[-33 10 58 20 34 24 -51 -20 7 20 71 15 20 -18 49
 40 55 -34 61 -51 -15 20 -2 69 -23 -29 53 4 -26 -49
 -8 -34 -9 -16 10 -110 3 11 56 26 -10 -13 -54 -19 9
 -21 23 -3 -49]
[-12 -15 -84 -45 -127 -34 67 31 -55 -7 0 -57 30 15 -27
 -90 -59 -37 -36 66 18 68 57 -35 -35 5 16 -36 12 33
 -25 20 57 54 44 19 -34 -13 44 40 -83 -44 -52 28 -41
 45 -28 47 -16]
[7 14 57 -40 66 -37 -58 -26 14 1 95 76 -28 9 41 17 104 -8 61
 -51 -43 7 -49 127 23 -9 -24 27 4 -67 8 28 -24 3 -7 -75 30 43
 16 -10 45 6 2 -48 -22 -10 7 -10 -35]
[4 -3 -93 -11 15 -27 -17 -51 22 -22 -63 21 -16 -41 -51 -28 -54 23 -6
 56 20 -20 -40 -91 99 -1 -25 -7 -8 79 -37 24 -5 -38 103 52 -47 -14
 -22 -10 -41 -2 20 -11 1 29 22 -48 47]
[-1 0 46 -8 38 41 -53 -42 17 61 87 14 28 13 44
 -3 83 -14 30 -62 -17 21 31 111 11 -34 32 12 -16 -21
 -26 -22 11 -4 6 -117 3 -5 55 19 -21 -18 -37 23 10
 -24 39 -19 -68]
[-26 -7 4 28 64 -3 -107 -29 5 23 98 109 -10 29 33
 24 94 -53 53 -55 -7 54 -18 87 22 -3 8 29 -44 -31
 -29 -51 -19 56 -62 -60 30 41 33 54 -14 19 -11 -18 30
 -17 27 -28 -44]
[52 72 68 -1 -50 127 72 36 -54 -59 -114 -66 -58 -10 -36
 65 -41 50 -61 55 -54 -29 79 -52 -32 -22 64 -34 22 65
 16 3 -49 -17 -53 71 -54 30 -58 -15 -34 -9 20 37 39
 -6 -19 102 12]
[-17 -5 65 53 82 6 -87 -5 24 31 72 81 7 -6 31 45 81 -54 41
 -73 -8 65 -19 76 -22 26 33 65 3 -64 -48 -20 -8 46 -72 -74 19 6
 47 21 -8 -26 -48 17 24 -33 35 -30 -65]
[-4 -23 -46 -47 -127 -17 76 17 -40 19 1 -74 14 -29 -49
 -81 -65 -11 -22 36 29 70 68 -43 -66 27 39 -14 14 10
 -25 -1 51 37 55 36 -21 -32 35 -7 -46 -27 -11 51 -32
 22 12 54 2]
[2 -16 -108 67 53 -36 -31 -16 -10 -49 -24 69 -9 -38 -33
 -21 -59 48 -16 73 22 23 -33 -82 127 42 -88 2 -31 93
 -19 9 8 7 30 78 -11 -51 -46 15 29 -11 36 -18 9
 42 -22 -86 83]
[27 3 45 -17 -32 78 58 37 -27 -44 -89 -78 -11 2 10 39 -64 20 -41
 35 -22 -64 27 -73 -61 -48 18 -45 30 -8 38 -16 -15 -29 -12 49 -5 29
 -91 -29 8 33 45 39 32 -20 -40 45 19]
[-1 -27 -34 -30 -127 36 85 27 -15 9 16 -55 53 -28 -30
 -51 -39 -31 -47 6 48 70 75 -12 -78 14 62 5 19 26
 -25 20 26 9 69 48 -29 -30 115 -13 -60 -43 -46 34 -74
 38 51 64 -44]
[-7 12 -48 -19 1 10 32 -69 11 -15 -45 20 8 -52 -49 -7 -78 23 0
 42 48 -36 -28 -99 88 -13 -14 -30 -18 71 -37 41 -7 -78 63 42 -40 -44
 -28 10 -36 5 -28 -1 15 26 -23 -25 60]
[6 5 110 -55 127 -51 -39 -22 32 75 87 68 -9 13 47
 5 69 -22 19 -75 -9 21 -83 117 -62 3 15 14 14 -103
 -25 15 26 10 -48 -102 16 20 -1 -6 54 -3 -12 -49 -21
 -38 76 -33 -46]
[57 82 50 44 -54 92 39 2 -55 -53 -127 -40 -62 6 -41
 54 -52 68 -34 40 -68 -26 75 -23 -47 -24 54 -34 28 34
 28 -7 -76 -41 -24 78 -38 8 -74 -9 18 30 28 21 5
 43 -27 60 27]
[-12 10 -33 -21 48 -60 17 -58 1 -12 -63 38 -28 -69 -72 7 -61 58 -3
 42 42 -41 -85 -43 85 5 -71 34 7 97 -31 89 -12 -40 35 81 4 -7
 -48 -15 21 -29 21 -57 -20 40 -23 -55 80]
[-5 -65 -46 5 -71 -10 -2 75 -32 28 50 19 23 -15 20 -59 -5 -9 -62
 49 92 88 52 -27 -87 63 6 20 23 16 -55 -56 55 70 19 85 -19 -16
 72 23 -24 -40 12 51 -36 27 82 -10 -22]
[26 27 30 -8 -21 54 45 23 1 -45 -80 -87 2 20 -11 30 -70 16 -40
 24 -36 -82 34 -31 -70 -35 7 -35 5 2 52 -36 -18 -24 -23 69 -9 25
 -76 -8 36 66 57 23 59 0 -48 46 11]
[75 28 70 51 23 41 -25 60 -2 -17 -105 -50 -61 15 28
 71 -43 33 -40 16 -20 -2 21 -78 -85 -28 58 -8 62 16
 -26 -99 -20 52 -27 99 -41 38 -69 -18 -4 38 50 0 34
 -18 47 -1 8]
[-14 -5 -90 -15 -10 8 24 -55 14 -28 -80 1 -6 -48 -70
 -37 -46 15 -13 67 42 -9 -20 -113 105 -18 -28 -25 -61 127
 -14 11 3 -58 31 56 -33 -46 -26 22 -36 -22 0 17 50
 47 -43 -22 55]
[-20 -10 -41 13 -113 -97 100 20 -28 -30 -5 -28 -27 -34 -69
 -93 -38 -26 -32 33 27 31 84 15 -68 39 17 37 28 26
 3 78 -13 43 7 76 29 -25 -14 7 17 -39 -3 4 -103
 38 -32 30 20]
[17 -11 -61 10 16 -7 -31 -43 28 14 -61 31 -32 -44 -20
 8 -36 53 -9 82 51 -19 -28 -120 116 6 -23 -17 -45 87
 -57 -4 33 -74 104 39 -65 -46 -2 -28 -29 19 -8 -5 38
 7 34 -61 45]
[-41 -1 -86 23 -127 -37 68 38 -40 -4 -5 -60 -1 -12 -12
 -93 -42 9 -21 51 43 42 95 -42 -22 24 30 -25 -30 49
 7 11 2 41 60 27 -13 -53 40 2 -6 -21 -32 35 -58
 36 -43 52 -13]
[-29 2 28 16 22 36 -46 -9 3 11 59 48 -12 0 22
 27 91 2 54 -11 -38 19 2 87 22 -8 29 18 -30 -28
 0 11 0 5 9 -126 8 41 36 41 -7 -27 -14 32 15
 -19 -37 -14 -34]
[-22 -40 42 -44 57 8 -69 -8 79 55 77 23 55 34 37
 32 79 -60 60 -80 1 -11 -69 53 -3 -17 -3 -23 -9 -110
 31 -6 48 -15 -1 -127 4 -5 57 -17 10 24 -31 -32 40
 -20 17 -23 -45]
[-26 22 48 24 34 7 -38 -32 36 25 66 36 -17 -3 13
 13 65 -26 37 -66 -22 3 39 54 28 -33 47 26 -36 -35
 -17 -7 -30 13 -19 -124 7 33 17 32 -9 1 -40 -32 -21
 -20 -8 -15 -16]
[-5 -23 39 43 91 15 -83 8 20 35 112 54 0 49 58 31 54 -45 28
 -32 -12 41 -44 58 -1 22 8 26 -40 -90 -21 -55 0 52 -21 -80 39 2
 67 13 16 -13 -37 3 43 -19 10 -54 -50]
[53 24 62 -32 -43 89 26 15 -81 -27 -127 -56 -76 -17 2
 81 -29 57 -88 30 -81 -32 16 -38 -42 -27 94 -17 61 59
 3 -24 -57 -23 -27 58 -51 47 -48 -29 -51 0 43 37 29
 -30 12 77 11]
[-22 -1 28 34 76 -23 -105 1 27 27 76 51 -18 8 40
 62 101 -63 74 -30 -1 67 -42 48 42 -2 19 49 -5 -53
 -34 -66 5 41 -13 -111 4 -15 21 39 -12 5 -13 -52 17
 -17 31 -42 -26]
[-33 -26 -59 1 -127 -20 127 49 17 -39 -21 -98 50 0 -61
 -85 -65 -24 -19 -6 44 12 98 -109 -68 46 -23 -4 42 -11
 47 27 0 13 44 66 35 -41 21 2 -18 -35 -38 59 -88
 46 -61 44 44]
[-37 6 3 59 64 -23 -66 42 7 5 80 63 16 6 51
 38 76 -41 64 -33 -19 49 -3 33 15 15 -9 19 -36 -42
 -19 -50 -12 60 -91 -108 51 -13 30 37 5 -15 -44 -22 29
 -17 -37 6 -11]
[35 23 84 -9 9 8 74 64 -91 -40 -87 -36 -57 10 -8 21 -44 62 -50
 7 -94 -73 7 -2 -77 22 25 -44 46 25 10 29 -28 -3 -46 77 -1 58
 -94 -40 77 11 28 -19 -20 -22 -24 60 36]
[39 44 23 -3 -67 95 41 60 -72 -30 -107 -57 -35 25 6
 33 -41 67 -42 59 -53 -47 66 -52 -69 -3 57 -66 21 51
 -4 -9 -55 -28 3 39 -47 16 -60 -6 -17 23 19 45 31
 -5 -33 90 3]
[-18 -54 -60 -38 -104 24 97 34 -7 22 12 -72 12 -37 -45
 -50 -37 -30 -17 28 75 31 53 -55 -38 24 -41 -17 36 -18
 34 17 82 17 38 47 -2 1 51 -50 -38 1 -15 61 -42
 16 29 -16 25]
[-33 -9 19 -10 45 20 -46 -12 62 29 102 -3 47 27 61
 -7 75 -40 65 -63 4 -34 -40 79 38 15 -47 10 -11 -112
 48 11 21 -26 3 -97 57 3 51 -12 -2 28 -30 -14 -2
 -43 -10 -36 -32]
[24 21 12 -7 26 54 -62 -28 -4 -7 79 31 21 30 51
 40 118 1 43 -12 -42 12 4 127 64 2 -11 7 -43 -23
 11 -10 28 9 24 -127 -18 8 66 -10 -17 -7 -23 4 9
 -37 -10 -14 -68]
[-24 9 39 -32 116 -53 -74 -18 52 78 102 67 -4 45 8 -7 77 -27 51
 -47 -24 2 -65 127 19 -4 -20 38 -24 -86 16 -5 10 -11 -29 -88 45 21
 12 3 26 37 -6 -59 -23 -32 -12 -37 -56]
[5 -46 -25 -55 -126 18 39 32 -46 9 6 -60 -15 -7 -39
 -50 23 -29 -61 37 8 61 51 -31 -58 35 57 -7 28 7
 -40 12 70 13 103 49 -42 -14 66 -29 -81 9 -8 -3 -39
 23 76 19 -27]
[-1 -32 -96 -11 0 -79 5 -45 69 -26 -66 -19 50 -7 -39
 -83 -85 -22 6 -10 21 -53 -52 -120 83 17 -96 -25 -43 53
 31 47 10 -65 40 58 7 -37 -57 -16 19 27 -1 -24 29
 50 -38 -51 58]
[3 -31 -74 -3 31 -17 34 -31 48 -12 -63 -15 70 -14 -26
 -45 -100 -3 -12 20 22 -14 -65 -127 96 18 -88 -41 -37 32
 5 50 18 -53 14 58 6 -74 -34 -33 -16 16 -37 -10 33
 24 -53 -41 40]
[45 25 42 -33 16 57 17 0 -30 -22 -103 -73 -5 24 -2
 46 -59 20 -47 14 -22 -66 -7 -50 -69 -35 60 -24 65 -6
 43 -29 -35 -60 -19 84 -15 19 -58 -20 -3 49 39 38 44
 -4 28 50 29]
[44 51 20 29 -16 39 12 38 -36 -58 -98 -15 -26 29 14 37 -54 0 -66
 19 -27 -7 35 -24 -63 -2 32 -25 20 56 -23 -44 -43 1 -79 127 -12 33
 -77 -2 7 18 74 22 43 -14 3 34 -26]
[14 30 55 10 1 40 91 41 4 -53 -82 -69 14 52 2
 4 -117 -2 -53 -53 -23 -73 14 -108 -89 -28 21 -48 41 -10
 81 -9 -61 -15 -64 60 6 25 -82 30 24 35 27 57 28
 38 -23 79 8]
[-24 9 2 29 37 -20 -17 19 57 -6 107 12 47 16 19
 -7 33 -57 66 -79 -28 -28 -21 44 -5 -20 -32 -14 -39 -60
 69 20 -31 -31 -29 -127 70 -11 44 4 37 -9 -34 -5 22
 -32 -48 -18 -21]
[-11 10 16 22 38 16 -48 -43 68 13 41 26 33 12 32
 -15 76 -12 101 -76 -11 -13 -27 58 44 6 -40 -8 -18 -111
 67 16 7 1 4 -98 64 -9 -6 -54 33 15 -34 -23 -5
 -33 0 -24 -27]
[-18 -16 -102 0 -30 -30 32 -14 3 -67 -24 20 10 -39 -26
 -41 -75 37 9 64 28 -24 -26 -108 115 -9 -38 -37 -72 125
 4 31 -29 -67 58 52 -18 -21 -24 16 -21 -27 -7 7 33
 43 -59 -6 39]
[-3 -3 7 29 9 29 -52 -7 56 2 93 15 24 12 49
 25 101 -19 59 -84 16 -43 -28 97 77 -18 -41 30 -26 -82
 52 19 33 -2 -31 -113 44 -10 27 -33 7 28 15 -4 21
 -60 -17 -62 -13]
[47 53 87 3 10 12 55 13 -72 -20 -103 -40 -35 33 -5
 42 -25 63 -61 0 -52 -54 0 31 -57 -19 49 -19 62 23
 -10 29 -39 1 -40 100 -29 36 -72 -29 48 36 61 -27 -12
 16 9 54 30]
[-33 14 38 13 13 22 -86 -28 16 28 64 31 0 4 21
 41 76 -5 63 -30 -26 -16 16 72 13 -24 42 30 -33 -37
 -26 -17 -14 4 -25 -127 9 21 36 19 -34 -7 -48 23 15
 -44 10 -5 -35]
[-10 7 96 -36 108 -31 -54 -22 16 61 106 61 -14 22 35 19 91 -10 32
 -62 -5 15 -69 127 -60 -11 14 29 43 -84 -15 -4 20 -16 -30 -84 31 59
 42 8 6 13 3 -11 -11 -36 98 -46 -67]
[39 35 -9 32 -77 71 59 70 -33 -78 -103 -68 13 3 -16
 30 -83 36 -39 36 -54 -77 19 -64 0 -8 -19 -32 19 31
 77 -1 -71 -23 -38 81 5 11 -67 -16 44 35 66 29 21
 4 -98 45 39]
[-28 -25 -19 -29 -127 -19 87 30 -39 8 3 -75 6 -43 -82
 -57 -40 -41 -40 25 43 71 105 -54 -84 28 43 -12 44 19
 7 12 23 21 52 23 -28 3 59 40 -65 -63 -24 63 -64
 62 50 65 13]
[-41 -42 -83 9 -127 -23 123 39 -6 6 25 -62 53 -29 -17
 -84 -75 -44 -9 12 69 20 36 -60 -57 32 -50 26 -16 -14
 36 18 61 30 36 35 23 -37 38 -9 23 -18 -30 31 -67
 17 -12 12 11]
[-26 18 74 16 96 -16 -36 -34 28 69 99 46 10 -8 31 31 97 -30 68
 -72 -1 -9 -20 126 -18 -21 -26 47 -20 -45 -18 40 8 20 -39 -84 36 14
 17 1 50 7 -19 -17 -38 -37 -2 -20 -29]
[11 -21 -75 -5 43 1 17 -63 83 -14 -71 -11 24 -50 -41
 -17 -88 15 37 18 47 -39 -93 -127 127 13 -103 -7 -22 60
 42 61 26 -51 38 59 -2 -40 -40 -48 -14 19 5 -11 15
 41 -23 -43 85]
[-41 -27 32 -2 53 28 -68 3 82 54 97 -6 57 28 41
 31 89 -35 68 -83 31 -5 -20 49 -10 -37 -44 5 -8 -78
 44 -6 34 -21 -4 -119 60 -5 74 4 29 17 -44 15 26
 -26 9 0 -48]
[59 51 17 47 -38 56 22 68 -51 -69 -86 -13 -44 9 13 30 8 52 -65
 49 -59 -38 40 0 16 -9 14 -14 -6 70 18 -57 -45 29 -67 127 -43 40
 -68 -6 31 17 88 -5 12 -24 -25 8 -8]
[-46 51 41 15 79 -74 -36 -22 27 14 59 49 -11 16 17
 15 89 5 69 -56 -23 -3 -21 115 -21 2 -34 33 -13 -50
 22 23 -47 19 -62 -104 44 6 5 25 61 -17 -6 -41 -27
 -16 -39 14 -16]
[6 -46 -100 18 28 -11 29 -74 50 -31 -63 -2 18 -45 -44
 -36 -57 10 25 0 43 -24 -53 -120 121 -12 -56 -3 -42 18
 17 13 21 -73 68 64 -19 -78 -61 -47 13 20 24 -34 11
 45 -8 -68 87]
[76 39 48 -16 -38 111 41 24 -35 -40 -127 -39 -14 42 -1
 84 -19 66 -83 33 -54 -33 59 -6 -66 -55 74 -14 52 43
 7 -33 -38 -41 5 78 -57 19 -20 -11 -44 9 33 46 9
 17 37 85 -35]
[42 64 28 9 -65 92 94 18 -100 -100 -102 -53 -18 24 -13
 46 -61 97 -64 35 -83 -46 73 -15 4 -16 37 -68 -17 80
 26 -6 -69 -2 -48 46 -32 0 -79 -20 14 2 27 40 15
 -31 -65 120 11]
[9 -19 -82 -1 28 15 18 -28 10 1 -59 34 11 -14 -19 -16 -48 77 19
 63 14 -31 -16 -87 105 5 -62 -44 -26 82 -22 -6 22 -67 62 34 -23 -27
 -1 -14 -39 -19 -28 22 24 48 -14 -52 37]
[-16 -90 -72 15 -96 -45 5 61 -26 5 38 7 0 -3 -3 -66 -30 -27 -47
 44 70 93 47 -40 -39 63 6 14 30 29 -47 -42 48 90 28 83 5 -6
 63 26 9 -40 32 7 -44 25 34 -17 1]
[-35 4 -64 -39 62 -74 -14 -51 23 6 -34 54 6 -52 -35 -28 -37 62 31
 58 50 -16 -82 -10 58 30 -74 7 7 61 -8 66 27 -54 56 65 2 -30
 -24 -15 8 -2 28 -32 0 25 11 -50 60]
[-38 -15 -49 12 54 -127 49 -59 -13 4 -28 29 2 -40 -77
 -32 -92 15 8 16 41 -34 -72 -67 53 8 -72 -7 -20 62
 -24 73 -17 -54 44 55 -15 -39 -36 7 62 -28 -7 -79 -35
 53 -33 -27 70]
[-20 -24 -45 -20 -127 -51 57 20 -49 6 -11 -87 -2 -8 -65
 -101 -72 -13 -36 29 45 58 98 -62 -95 16 65 -14 22 1
 -14 5 39 41 65 32 -10 -47 61 49 -31 -9 -39 15 -62
 45 61 29 -20]
[-40 -7 3 10 5 -15 -14 18 33 14 92 8 41 42 34
 -41 58 -26 38 -55 -10 -47 -18 67 73 -2 -55 7 -65 -77
 77 28 14 6 -14 -125 35 29 -4 -12 39 27 -5 -5 -10
 -55 -43 -24 -12]
[-3 -38 -61 32 -91 -13 38 88 -32 -18 23 -14 -12 -8 -20 -74 -25 -34 -37
 51 58 76 46 -71 -57 54 -3 59 6 19 -36 -8 33 82 9 51 -3 -32
 53 11 -14 -53 20 46 -65 40 28 -1 3]
[-11 -8 -78 -46 55 -101 22 -79 4 4 -41 54 27 -7 -27
 -34 -46 37 -47 29 45 -7 -67 -7 24 16 -63 -20 -16 57
 -29 70 7 -68 33 84 29 -45 -32 -11 30 8 13 -49 0
 42 4 -50 41]
[18 42 30 25 -4 -26 49 43 -88 -40 -74 -4 -38 35 18 32 -47 65 -60
 68 -79 -92 10 14 -24 -14 28 -31 40 33 14 6 -59 -7 -42 78 -16 51
 -85 -10 62 13 49 -20 7 -29 -77 46 15]
[45 25 42 5 -11 91 46 2 -11 -51 -97 -80 -37 17 7 33 -54 32 -62
 2 -32 -64 17 -55 -51 -26 10 -41 22 -10 54 -11 -51 -41 -34 82 20 7
 -72 -44 0 48 27 20 37 1 -11 54 26]

[-8 -44 -40 7 -108 -2 70 60 -17 28 -23 -56 4 -36 -16
 -60 -31 27 -10 54 48 70 92 -67 -71 23 39 33 -4 10
 -13 -23 30 70 49 -13 -31 -39 82 1 -36 -47 -44 46 -53
 52 20 71 -22] nail fern
[15 27 17 -10 3 8 -50 3 -20 5 80 50 -4 19 33
 18 89 -12 30 -25 -63 27 -11 100 82 -25 5 -27 -19 -21
 37 11 -11 21 -21 -127 -7 36 28 5 2 -10 -28 -7 28
 -14 -24 -6 -44] tile fern
[-50 -25 24 4 31 25 -41 -11 53 44 99 22 32 22 48
 18 57 -41 75 -58 13 -46 -30 35 43 -10 -24 6 -33 -102
 21 -3 12 -5 -4 -127 53 8 39 -7 29 -7 -2 -31 15
 -27 -16 -21 -22] tile pear
[-8 12 10 2 37 37 -74 -28 32 48 69 20 0 8 47
 32 113 4 36 -44 13 12 12 76 24 -38 21 27 -1 -54
 -18 -51 18 -6 9 -127 1 23 80 8 -23 4 -34 9 16
 -41 -15 -1 -54] tile fern
[-33 13 14 89 82 -30 -87 0 57 26 84 48 33 38 55 8 47 -68 86
 -56 -9 79 10 36 -37 -15 29 45 -25 -62 15 -57 -16 38 -52 -73 44 -6
 59 61 55 11 -55 -18 24 -37 -3 -21 -60] tile harp
[19 -36 -70 11 -117 -39 20 38 -31 -21 9 -20 15 -8 -35
 -66 -56 -47 -46 27 43 102 47 -22 -15 26 -2 34 5 55
 -17 -31 48 85 5 98 -8 -24 5 33 -48 -39 13 1 -28
 51 31 -18 -5] nail harp
[-10 -27 60 5 45 27 -62 -16 77 41 73 4 39 34 43
 3 71 -48 65 -82 8 -25 -61 51 -7 -1 -36 -13 -1 -127
 26 14 11 -39 -1 -111 45 35 41 -7 7 20 -17 -2 0
 -31 58 -53 -41] tile pear
[15 -16 -69 -47 -8 4 -7 -59 3 -19 -35 28 29 -16 -37 -17 -51 8 -33
 44 2 2 -75 -35 110 -20 -26 -10 -61 127 -44 36 14 -67 60 65 -26 -27
 -9 -1 -69 -19 -18 -34 56 10 -15 -50 29] brick fern
[-23 -15 14 44 82 -14 -83 9 -4 31 110 78 11 15 38
 49 97 -53 52 -65 14 77 -25 58 6 14 29 34 -24 -69
 -47 -37 -13 42 -39 -101 45 11 47 55 -12 -12 -10 -10 25
 -56 10 -10 -38] tile harp
[-13 -18 -104 -3 28 -32 -8 -56 79 5 -49 22 43 -18 -57
 -54 -49 -31 -23 19 58 -49 -63 -115 102 18 -90 -19 -12 43
 13 35 46 -65 49 42 -9 -40 -30 -18 -12 28 15 -4 34
 34 -2 -75 90] brick pear
[-8 -11 64 -17 106 -59 -51 -34 48 45 81 46 -21 19 29
 18 118 -11 46 -83 -16 8 -28 127 -41 -7 -33 20 30 -67
 -13 35 -9 7 -49 -106 41 13 3 10 29 19 -8 -45 -34
 -21 -9 -21 -12] tile yarn
[5 -20 15 -55 -84 -94 90 33 -53 16 8 -26 -27 -33 -84
 -71 -46 -28 -28 3 31 13 -2 16 -122 44 26 33 54 -37
 -20 51 63 53 27 96 -1 28 31 17 28 -53 -26 -22 -113
 32 21 -2 33] nail yarn
[-21 -6 21 38 49 -26 -97 -13 23 33 110 68 -9 7 57 46 79 -57 44
 -47 -13 56 -12 71 40 -12 -5 42 -24 -97 -28 -79 19 32 -35 -84 33 18
 46 47 7 -13 -27 -29 25 -16 18 -31 -67] tile harp
[-35 -44 -59 41 -101 -49 50 66 -36 -8 4 -5 -1 -21 -20
 -50 -58 -37 -17 60 70 94 77 -65 -34 42 7 9 20 17
 -33 -14 7 81 -2 94 4 -31 29 39 5 -44 -16 33 -65
 26 -2 18 5] nail harp
[1 -4 23 17 23 49 -57 21 12 36 92 38 4 -10 43
 14 89 5 47 -26 -18 -13 7 85 64 -20 -15 35 -37 1
 8 -10 5 47 -4 -127 -7 21 36 -1 -13 -4 1 36 19
 -62 -43 -2 -40] tile fern
[2 -27 50 3 82 -2 -127 -9 41 65 110 50 18 8 72
 74 81 -40 49 -32 27 54 -43 96 5 -10 2 68 -3 -87
 -58 -55 -1 38 -24 -81 19 13 76 41 -3 10 -12 -22 35
 -58 33 -47 -43] tile harp
[34 35 101 -60 22 17 42 1 -64 4 -115 -33 -70 33 3
 56 -44 52 -69 38 -60 -29 -37 20 -94 14 36 -67 63 10
 -22 -15 -29 -15 -46 67 -20 42 -93 -29 30 10 48 -22 3
 -36 48 49 38] sock yarn
[60 42 57 -37 -29 80 31 14 -69 -15 -103 -38 -36 44 35
 59 -25 43 -73 56 -66 -31 -6 13 -24 -22 86 -67 10 56
 -9 -36 -22 -40 37 59 -66 39 -42 -35 -39 31 50 -1 60
 -3 15 87 -8] sock fern
[-19 -18 34 38 88 -31 -88 12 21 7 72 54 5 43 46 2 61 -75 64
 -66 -26 55 -15 33 14 9 19 17 -22 -80 -45 -37 10 54 -70 -78 32 2
 13 53 19 -6 -36 -36 -5 -13 -4 -54 -66] tile harp
[-3 -12 16 -6 23 33 -92 -25 5 19 58 55 7 34 58
 28 94 16 34 -18 -37 22 -3 104 68 -29 40 -6 -40 -31
 5 17 6 8 1 -124 9 8 73 10 -30 -12 13 0 48
 -45 -13 -10 -54] tile fern
[-21 -28 -84 -19 44 -14 16 -35 57 -20 -46 5 41 -43 -32
 -17 -76 -9 13 33 37 -32 -55 -98 115 15 -105 -30 -15 54
 13 26 50 -85 40 31 -19 -29 -41 -31 3 47 17 -11 27
 20 -38 -55 65] brick pear
[7 -36 -55 -34 -102 -36 28 29 17 -9 31 -91 17 -13 -40
 -87 -44 -59 -32 -2 62 -12 30 -36 -37 9 -13 21 32 -18
 37 -2 33 -7 53 55 20 -2 63 -12 -40 6 -22 7 -56
 24 41 6 18] nail pear
[-17 7 70 -35 94 -37 -63 -30 3 47 91 27 -8 34 58 3 107 12 23
 -77 -18 -8 -66 127 8 9 -15 30 3 -76 -10 48 22 28 -40 -90 42 39
 9 -26 34 -2 -11 -56 -23 -45 33 -23 -47] tile yarn
[-34 17 33 -2 79 -68 -68 -33 11 3 51 46 12 15 24 -1 76 -1 66
 -50 -26 -3 20 126 -28 -6 17 55 -3 -54 13 21 -14 13 -15 -91 34 15
 10 16 45 14 -49 -52 -24 -31 2 3 -19] tile yarn
[23 -9 49 -16 66 27 -67 -10 79 48 101 46 2 4 24 35 67 -57 32
 -83 4 -23 -40 41 31 -26 -29 56 -7 -97 57 -23 38 1 -17 -99 18 -5
 32 -5 -6 35 2 -9 16 -21 28 -58 -34] tile pear
[64 41 37 25 31 62 4 36 -33 -22 -117 -9 -77 -6 5
 101 -38 59 -50 65 -19 -9 4 -50 -29 4 47 30 32 71
 -24 -56 -28 60 -85 103 -64 30 -92 -23 0 2 100 23 44
 -10 28 34 35] sock harp
[37 41 68 -2 -27 22 91 20 -98 -39 -103 -37 -16 -2 6
 32 -68 37 -80 20 -83 -56 7 -2 -70 -4 20 -10 30 54
 33 42 -69 11 -85 100 -9 37 -102 -12 30 -9 16 12 4
 -10 -25 78 36] sock yarn
[-3 1 -76 -2 2 -33 -6 -42 25 -21 -56 7 -4 -30 -19
 -14 -68 31 -2 56 37 -17 -17 -111 111 -17 -16 -12 -38 121
 -27 4 5 -71 81 23 -40 -39 -4 -18 -29 -11 -1 -16 14
 16 2 -7 32] brick fern
[35 65 55 -20 -27 49 27 10 -18 -32 -127 -58 -23 37 -8
 52 -46 45 -68 12 -86 -34 19 -35 -53 -25 102 -54 44 38
 12 -15 -66 -7 9 44 -55 23 -70 -2 -46 24 4 2 43
 -4 2 68 9] sock fern
[-14 -26 -40 -25 -106 -79 122 52 -51 12 36 -28 -8 -31 -54
 -85 -39 37 -37 34 42 33 60 34 -64 25 -44 26 30 10
 19 59 42 41 20 66 3 -3 39 -3 42 -37 -3 4 -111
 51 -24 12 -6] nail yarn
[28 53 31 40 -9 21 26 7 -35 -75 -123 -33 -39 2 14
 76 -57 25 -35 15 -37 -11 34 -61 -72 -4 42 -18 40 28
 -13 -35 -89 36 -95 96 -34 9 -78 11 15 16 51 21 25
 1 -30 51 10] sock harp
[39 10 14 -5 -32 80 46 56 -19 -32 -102 -91 -25 38 15
 40 -47 60 -48 12 -17 -116 48 -49 -46 -20 -8 -37 18 41
 52 -37 -26 -25 -34 69 14 25 -65 -51 10 41 86 39 45
 1 -22 8 32] sock pear
[-14 -21 -65 20 64 -44 -17 -30 7 11 -24 31 18 -34 -47
 -11 -99 -26 12 40 52 33 -75 -127 51 8 -14 4 -7 52
 -79 -8 -5 -23 17 87 13 -24 -31 43 -31 -23 -39 -4 40
 50 30 -56 71] brick harp
[-7 -4 -43 -43 68 -64 -17 -107 35 1 -37 58 -17 -57 -38
 -28 -19 28 9 42 64 -28 -84 -26 69 18 -54 6 -7 87
 -14 24 -12 -68 25 106 10 -48 -45 -35 7 7 47 -42 8
 8 35 -68 89] brick yarn
[-40 -16 22 23 74 -15 -100 -7 7 75 76 73 -16 50 40
 39 99 -18 42 -19 7 46 -39 43 53 15 -17 8 -3 -101
 -67 -57 3 73 -39 -98 5 6 34 23 -4 -25 -20 -24 22
 -28 9 -15 -37] tile harp
[3 -7 -63 -9 -127 -10 100 5 -64 -25 -25 -57 -15 -75 -82
 -62 -23 -7 -47 60 -5 25 123 -44 -37 15 37 13 29 66
 7 -1 21 36 49 46 -49 -18 13 13 -15 -37 -5 57 -61
 35 -6 39 24] nail fern
[-5 -9 88 -48 93 -23 -67 -52 43 51 107 49 32 27 76 31 127 10 26
 -69 -13 3 -26 127 -63 -12 24 23 16 -82 -22 25 23 -13 -3 -88 22 14
 43 -6 29 6 9 -43 -35 -55 82 -26 -60] tile yarn
